Rows are one point carried round by a steady rotation, each followed by how many ticks it has turned.
The counts run from 0 to 788.
[172 110 141 149  98 123 131 147 127 157 105 180  78  82 105 104 136 141
 116  85 145 135 157 142 145 150 106 149 156 131 126 134  75]  631
[124 164 146 128 132 119 117  90 107 131 178 217 141  97 128 142 147 121
 116 119 141 154 130 151 101 118 141 101 112  99 133 140 102]  56
[ 92 116  78 132 126 159 109 162  83 146 174 154 131 127 156 145 161  81
 128  87 140 106 120 112 140 137 125  96 100  75 121 112 115]  423
[118 110 111 152  91 156 126 182 107 116 180 121  92 114 138 119 143 158
 136  91 122 124 146  84 154 146  91 148 136 118 124 114  93]  527
[114 119  97 151  99 164 111 138 105  80 167 135 123 124 154 109 151 114
  90 116 132 125 116 109 136 147 138 191 199 133 126 130 105]  199
[128 159 131 155 108 116 129 166  87 116 157 164  97 124 149 153 119 163
 114 123  96 142 112 130 142 136  76 195  93 110 125 128 114]  105
[149  92 104 118 167 111 159 146 110 172 117 158 133 116 135 124 182  89
 144 120 123 160  99 149 135 119 108 102  94 103  88 153 118]  319
[ 91 107 118 109 145 147 141 149 112 113 108 154 141 109 147 159 166  32
 118  80 131 140 112 128 149 166  93 140 141  99 133 123 141]  682
[ 96 128 118 118 150 129 113 144  51  95 182 140 135  90 139 150 170 126
 139 124 121 148 105 126 158 157 141  98 148 103 114 113  92]  420
[178 102 131 147 103 120 135 144 129 151  97 157  87  81 100 108 138 119
 125 100 129 145 142 123 142 140 109 164 181 146 102 157  85]  632
[101 120 135 109 185 151 152 142  75 138 152 153 125 109 145 118 170 177
 156 138 111 134 112 115 136 120 137 151  94 127 101 143  75]  29
[105 123 129 117 118 125 153 129 102 104 220 162 131 147 155 128 131 101
 141 145 117 169 118 128 134 126  96 132 133  71 163 137 126]  548
[147 124 129 147 145  80 174 149 131 152 128 112 118  97 143 133 113 152
 141 110 114 119  72 144 147 127 104 137 105 107  95 148  47]  469
[111 136 172 163  98 149 121 118 107 125 153 153 108 115 181 157  76 111
 136  96 142 146  83 125 151 150 129 143 110 128 173 117 102]  110
[ 66 131  98 160 122 130 134 140  82 128 168 139 154 118 158 132 167 101
 136 116 112 156 110 108 135 101 123 133  69  99 113 106 114]  33
[129 140 139 146 128 130 153 155 133 139  65 164 121 103 139 127 167 127
 135  87 119 137 144 132 146 155  89 168  80 153 111  95  75]  430
[112 154 110 164 158  96 147 132 132 137 151 161 162 109 134 148 116  86
 107 119 121 125  43 119 122 119 152 104 128  67 133 137  93]  183
[ 94 136 127 157 103 137 113 108 105  92 138 195 133 134 129 110 148 116
  77 109 145 151 130 142 129 152 147 184 157 131 149  90 107]  588
[133 151 112 145  96 144 106 153 117 102 194 170 105 138 157 158  96 121
 139 129 111 136  93 101  94 119 146 121 149 112 115 181  96]  309
[127  94 116  93 154 151 146 150 138 135 127 205 113 143  99 121 143  71
 129 122 134 138 150 111 112 140 131 150 177  79 139 155 108]  482
[158 170 115 155 160 132 165 150 132 122 148 149 144 112 149 107 174 123
  81 167 114 157  69 129 125 121 107 168 134  84 130 138 131]  253
[111  94 112 117 113 184 127 118 112 117 170 126 118 136 164 113 142  57
 107 119 177 138 115 143 132 147 149 150 171 102 148 133 116]  552
[106  80 133 149 140 137 119 141 120 112  86 157 118 118 163 147 117 129
 106  79 154 122  63 144 140 158 135 141 119 162 104 138  83]  464
[119 124 128 192 104 117 163 128 149 129 135 145 143 102 127 108 147  62
 132 133 134 186  96 107 133 122 147 116 156  91 153 112 103]  476
[142  73 141 114 134 158 138 127  98 160 170 199  91 128 141  99 162 141
 133 100 165 158 148 133 138 130  91 130 103 115 130 152 139]  61
[ 90  75 118 110 121 116 137 117 101 140 140 185 114 134 116 125 160 110
 160 106 129 175 187 153 132 125 123 133  90 136 108 124  77]  521
[137  89 125 129 156 132 128 143 113 150  81 197 137 164 135 103 155  78
 134 128 132 174  79 129 148 144 147 138 143 121 132 131 131]  611
[128  92 128 141 108 108 144 144 133 135  69 156 113 120 127 125 119  66
 132  82 119 144 121 137 160 166 109 175 161 139 133 121  85]  42
[152 138 131 159 126 131 157 123 127 121 149 161 150 135 139  65 190 154
 147 169 126 182 108 128 139 128 154 124 145 130 126 109  64]  122
[151 107 138 131 143 136 156 139 178 135 112 198 114 140 128 125 120  83
  95 123 149 152  88 127 106 138 110 150 156 100 150 166 131]  151
[140 107 147 121 116 143 158 133 158 134 133 138 116 107 174 162 102  58
 145  95 159 133  93 151 118 145 102  92 109 107 136 165  96]  114
[101 113 132 100 163 125 142 144 105 115 129 174 119 125 153 160 109 122
  78  81 148  95 102 160 150 167  98 185 127  93 136 125 103]  3
[117  90 168 117 162 147 174 112 134 175 132 161 139 109 151 105 157 126
 170  88 153 118  99  97 174 133 108 119 118 111 162 131  86]  576
[137 164 103 142 138 116 164 149 126 118 153 140 157 124 116  97 188 117
  97 152 106 142 129 132 143 138  94 182 150  73 132  97  93]  583
[ 86 130 144 104 155 142 138 144 120 103 140 186 120 124 161 168 121 125
  89  92 142 106 115 142 136 167  91 163 106  87 146 116 117]  2
[113 129 138 200 115 116 121 162 103  95 117 149  98  72 126 156 120 134
 113 128 116 180  70 116 119 146 149 125 135 140 112 121 101]  567
[ 96 131 123 147 143 125 111 123  96 121 148 224 144 111 117 127 170 146
  83  92 148 150 114 126 120 133 117 116 106 102 129 103 133]  387
[148  87 114 116 140 161 143 158 137 128 144 209 110 145 123 116 172 121
 111 129 147 164 129 118  92 118  98 141 124 121  98 180 143]  742
[ 83  95 108 111 131 141 153 129 112  95 146 170 156 146 135 117 178 121
 130 100 121 129 124 101 114 113 130 168 155 165  81 172  96]  487
